In the rows, zero is written as 128.
Rotation paths and how fast each direction turns (degrees each step):
Each turn is a multiple of 5 degrees from 10 to 175, or 0.
Path 1:
[115 124 128 133 127 134 125 130 130 137 122 121 143 134 129 121 130 134
 131 114 131 136 130]
[124 130 132 133 126 135 134 128 135 142 131 114 130 134 131 121 128 125
 131 119 123 138 139]
[114 132 120 138 130 142 137 126 134 136 126 121 131 135 127 127 131 125
 128 121 134 129 135]
[119 124 130 134 133 141 137 131 126 138 134 127 130 141 128 124 133 135
 133 129 127 136 140]
[115 125 128 137 133 136 129 128 131 137 127 129 143 131 129 118 130 136
 131 118 132 135 129]
[126 132 133 134 130 137 131 127 134 141 132 121 134 128 128 116 126 127
 136 120 121 140 139]
[116 136 124 143 132 142 136 121 133 135 127 122 130 129 123 125 126 124
 131 121 133 133 131]
[118 127 129 134 133 144 139 125 121 134 135 131 128 137 124 126 131 128
 134 127 124 139 137]
[115 124 125 139 135 134 131 122 126 136 133 135 141 131 128 121 128 134
 130 117 131 136 128]
[127 131 128 134 131 134 126 124 127 140 133 128 136 130 126 118 126 127
 139 116 120 141 139]
[119 134 124 144 132 135 129 116 129 136 126 121 129 131 122 127 121 124
 134 116 131 135 130]
[119 127 128 132 129 141 136 123 118 134 131 127 127 139 121 130 129 123
 134 120 124 141 136]
[115 120 122 138 132 130 132 120 122 137 134 131 136 137 129 128 128 131
 126 114 130 136 128]
[126 127 122 131 129 130 124 125 124 139 132 128 137 136 128 122 129 128
 137 113 121 137 142]
[121 130 125 143 130 130 124 119 130 139 124 116 130 136 125 128 123 128
 135 115 132 133 133]
[118 127 128 129 125 140 133 127 121 134 124 118 128 141 123 131 130 123
 133 119 125 140 137]
[114 119 125 136 129 132 137 124 127 139 133 123 133 140 132 129 131 130
 122 116 131 135 129]
[122 126 119 129 128 133 128 131 129 140 131 126 138 138 132 122 134 129
 132 116 124 133 144]
[121 128 127 143 131 132 125 126 134 142 126 116 131 137 129 124 126 135
 135 121 133 131 137]
Directions:
[129 126 131 133 130 125 129 125 130 131 132 126 125 129 130 129 126 131
 127 130 129 128 126] | 175
Path 2:
[134 140 124 131 125 127 134 133 128 113 125 123 126 132 112 131 124 130
 130 126 132 134 138]
[128 132 128 131 134 122 133 133 128 112 128 121 130 124 112 135 126 125
 127 133 125 123 138]
[131 134 120 135 128 127 136 132 127 115 133 125 133 123 117 128 125 122
 135 122 134 124 141]
[128 131 118 134 130 125 135 129 139 116 133 121 134 119 120 133 127 127
 119 128 130 120 139]
[134 139 116 135 122 130 134 132 136 118 128 123 128 128 119 128 126 130
 124 125 136 132 140]
[131 136 126 129 130 125 131 132 136 112 125 119 127 128 113 135 126 132
 119 132 126 128 136]
[132 138 125 134 128 125 133 136 125 114 126 124 128 129 112 131 123 125
 135 127 132 130 138]
[127 130 125 130 134 122 134 130 130 112 131 121 134 121 115 135 124 123
 127 126 127 119 138]
[130 135 115 139 126 127 137 130 131 118 133 125 133 122 120 127 125 124
 130 124 136 126 142]
[131 133 119 129 128 128 134 128 141 115 130 121 131 123 119 132 128 131
 116 127 129 124 140]
[135 140 120 136 125 129 132 136 133 117 125 123 126 130 115 128 127 130
 126 131 133 134 138]
[132 134 129 127 132 124 130 134 132 110 125 119 129 128 112 136 125 128
 126 128 126 126 136]
[129 135 122 139 130 123 135 135 124 116 129 123 132 125 114 132 122 122
 135 128 133 127 138]
[127 129 121 129 130 125 137 126 133 113 133 122 135 121 119 135 124 126
 124 122 129 120 140]
[130 136 114 139 124 128 137 130 134 119 131 125 129 123 120 126 127 128
 123 130 134 129 142]
[135 136 123 126 127 130 131 131 139 112 128 121 128 126 116 131 129 133
 119 127 128 127 140]
[133 139 123 137 129 125 130 139 130 116 124 122 127 128 112 130 126 127
 129 134 132 132 136]
[131 133 128 127 133 123 133 132 130 110 128 120 133 126 114 137 123 125
 130 122 128 123 136]
[125 133 118 141 130 122 138 131 128 119 131 123 133 122 117 133 122 123
 130 129 133 125 139]
Directions:
[131 129 129 122 126 130 128 126 128 125 129 128 129 130 129 128 127 129
 130 121 128 128 129] | 175
[125 128 130 128 128 125 130 127 124 128 126 127 128 132 125 133 123 129
 130 127 127 130 126] | 65
[134 128 129 131 133 128 128 125 130 127 131 129 130 131 126 130 127 127
 127 129 128 130 131] | 0
Path 3:
[134 131 127 129 128 123 135 125 118 118 129 128 120 135 125 116 131 131
 124 121 138 131 129]
[131 131 127 130 122 125 136 129 126 120 133 124 119 143 122 127 121 128
 129 117 132 131 124]
[137 129 123 132 126 121 132 129 123 127 129 128 119 137 127 115 128 134
 129 117 135 131 130]
[128 133 132 131 123 125 139 126 124 114 133 126 120 137 125 119 123 130
 129 121 133 131 127]
[135 130 120 129 125 121 130 124 125 124 130 122 119 142 126 124 125 132
 128 117 135 134 130]
[133 133 131 133 125 121 139 131 124 121 131 128 121 137 125 118 122 134
 133 119 131 126 132]
[128 130 123 131 122 122 131 120 127 120 132 123 120 138 129 117 123 131
 129 121 134 137 129]
[137 134 128 128 127 120 136 127 122 118 128 125 122 139 123 125 123 132
 130 119 133 127 137]
[128 130 124 134 121 121 133 127 131 124 133 126 121 140 128 118 119 133
 135 118 129 133 130]
[133 132 126 130 128 120 133 121 122 116 128 127 123 134 126 116 125 133
 129 122 135 131 137]
[129 131 126 130 122 122 134 125 130 118 132 123 124 142 123 127 116 129
 134 119 129 131 132]
[134 128 122 132 126 117 130 125 127 125 128 129 124 136 126 115 124 135
 133 120 133 131 138]
[126 131 130 131 123 122 137 123 128 113 131 128 126 136 123 120 118 129
 134 124 130 131 134]
[133 127 118 128 125 118 127 121 129 122 128 125 125 140 122 124 122 131
 131 120 133 133 137]
[130 129 129 133 126 119 137 130 128 119 130 132 128 135 120 118 119 132
 137 121 129 126 137]
[125 126 120 131 123 120 128 118 131 118 131 128 127 138 123 117 122 130
 132 124 133 137 133]
[134 129 125 128 128 118 134 126 125 117 127 130 129 137 117 125 122 129
 132 121 133 126 138]
[126 124 122 133 122 120 131 127 134 124 133 131 128 138 121 118 119 131
 136 121 129 133 131]
[131 127 123 129 128 119 132 121 125 116 127 133 129 133 119 116 126 130
 130 125 136 131 137]
Directions:
[127 129 128 125 128 129 127 123 126 122 127 126 128 129 127 132 128 125
 125 130 130 130 128] | 120
[130 132 130 128 127 129 129 128 125 129 129 123 123 129 134 128 128 130
 127 126 127 128 128] | 10
[133 128 128 127 131 126 128 128 124 128 125 130 129 126 128 126 132 129
 126 128 131 126 133] | 160
Path 4:
[126 126 140 128 132 124 142 136 123 123 130 129 135 125 135 134 125 136
 121 130 125 130 120]
[124 130 134 129 124 127 133 130 122 128 130 141 128 121 131 135 128 134
 119 131 136 125 114]
[125 121 135 131 126 123 140 131 117 130 137 125 132 127 134 135 134 129
 123 126 132 128 116]
[125 132 137 128 125 124 136 138 123 121 133 134 138 121 135 133 127 134
 127 127 140 127 122]
[127 125 138 129 129 123 141 135 121 126 127 132 127 126 130 132 129 139
 121 133 125 124 114]
[119 125 137 126 123 127 134 127 121 127 133 136 130 119 136 135 130 126
 119 129 136 127 117]
[129 126 134 130 129 121 139 137 119 129 134 127 137 130 131 138 129 133
 122 126 135 131 117]
[127 130 136 133 126 128 137 135 123 121 134 138 132 119 134 130 130 138
 127 131 134 123 118]
[122 123 139 124 124 120 141 133 120 126 126 130 125 126 131 133 132 131
 122 129 131 124 115]
[122 127 138 128 129 128 135 131 123 125 135 133 137 120 138 136 124 129
 118 128 133 133 120]
[131 129 131 132 126 123 137 137 119 130 132 134 132 129 127 136 129 138
 122 128 136 126 113]
[123 124 138 131 124 127 139 131 120 122 137 132 130 119 137 129 135 132
 128 130 132 123 119]
[122 128 140 121 126 118 139 137 122 124 126 130 133 127 132 135 127 131
 122 127 136 129 119]
[126 127 136 133 131 130 137 131 123 127 134 136 134 121 135 135 125 136
 117 132 127 129 116]
[125 127 133 130 121 123 135 132 118 130 133 134 128 126 129 135 134 131
 123 127 140 123 113]
[124 124 139 129 128 124 142 135 120 122 137 125 136 123 138 132 131 131
 127 127 130 128 122]
[125 132 138 125 126 123 136 138 124 123 125 138 132 124 130 134 125 138
 122 130 135 126 118]
[124 121 137 132 128 128 139 128 120 130 133 132 127 123 133 134 131 132
 118 132 126 126 113]
[123 128 135 127 122 123 134 133 120 127 135 132 135 124 134 136 130 127
 123 124 143 129 119]
Directions:
[129 128 127 125 127 123 129 130 127 130 124 127 126 133 124 130 129 129
 127 127 130 128 126] | 170
Path 5:
[121 127 127 129 132 128 145 129 123 122 131 129 134 123 114 131 124 134
 128 125 126 130 115]
[125 128 121 127 128 125 143 121 112 125 124 130 128 131 119 134 126 133
 136 126 127 127 120]
[119 130 129 133 128 126 141 129 120 120 127 127 131 121 114 132 129 131
 135 128 123 133 118]
[127 128 125 130 124 124 134 124 110 120 121 124 127 131 116 133 127 129
 135 128 125 126 119]
[124 128 130 131 128 129 136 130 122 116 127 122 129 123 108 130 127 129
 128 126 124 131 116]
[130 125 124 125 127 128 137 125 113 122 124 124 129 133 114 131 122 131
 127 125 128 123 115]
[125 127 126 128 133 130 144 128 124 121 131 128 131 124 111 130 124 133
 127 124 127 131 116]
[125 127 123 126 128 125 143 123 113 126 125 130 131 132 120 133 123 134
 133 126 127 125 117]
[121 129 126 132 130 127 144 126 121 121 128 129 129 122 113 132 129 132
 136 126 124 134 120]
[124 129 126 131 124 123 136 125 110 122 121 125 129 130 119 133 126 130
 136 128 124 126 117]
[125 129 128 132 128 128 136 127 121 116 127 122 127 123 107 131 129 128
 131 127 124 132 119]
[128 127 127 127 125 127 134 128 112 121 123 123 131 132 115 131 122 130
 127 127 127 123 113]
[127 126 125 127 132 131 142 125 124 119 130 125 129 126 108 130 125 131
 126 124 127 130 117]
[125 127 124 126 129 126 142 126 114 125 126 129 134 131 120 132 121 135
 129 126 128 124 113]
[123 128 124 130 131 128 146 123 122 122 129 130 128 124 112 132 129 133
 135 125 126 133 121]
[121 129 127 131 125 123 138 127 111 123 122 128 132 128 121 133 125 132
 136 129 124 126 116]
[125 129 126 131 127 127 137 124 119 117 125 124 125 125 108 132 131 128
 135 127 124 132 122]
[125 128 129 129 124 126 133 130 113 119 123 122 132 129 116 131 123 130
 129 128 125 124 113]
[130 126 124 127 130 130 139 124 121 118 128 124 126 128 107 130 126 130
 127 124 128 130 119]
Directions:
[125 128 126 128 130 127 134 126 128 132 129 133 129 127 132 129 129 131
 131 128 128 129 129] | 55
[129 128 127 127 126 126 126 128 122 130 125 128 130 132 133 129 125 129
 128 129 128 124 126] | 175
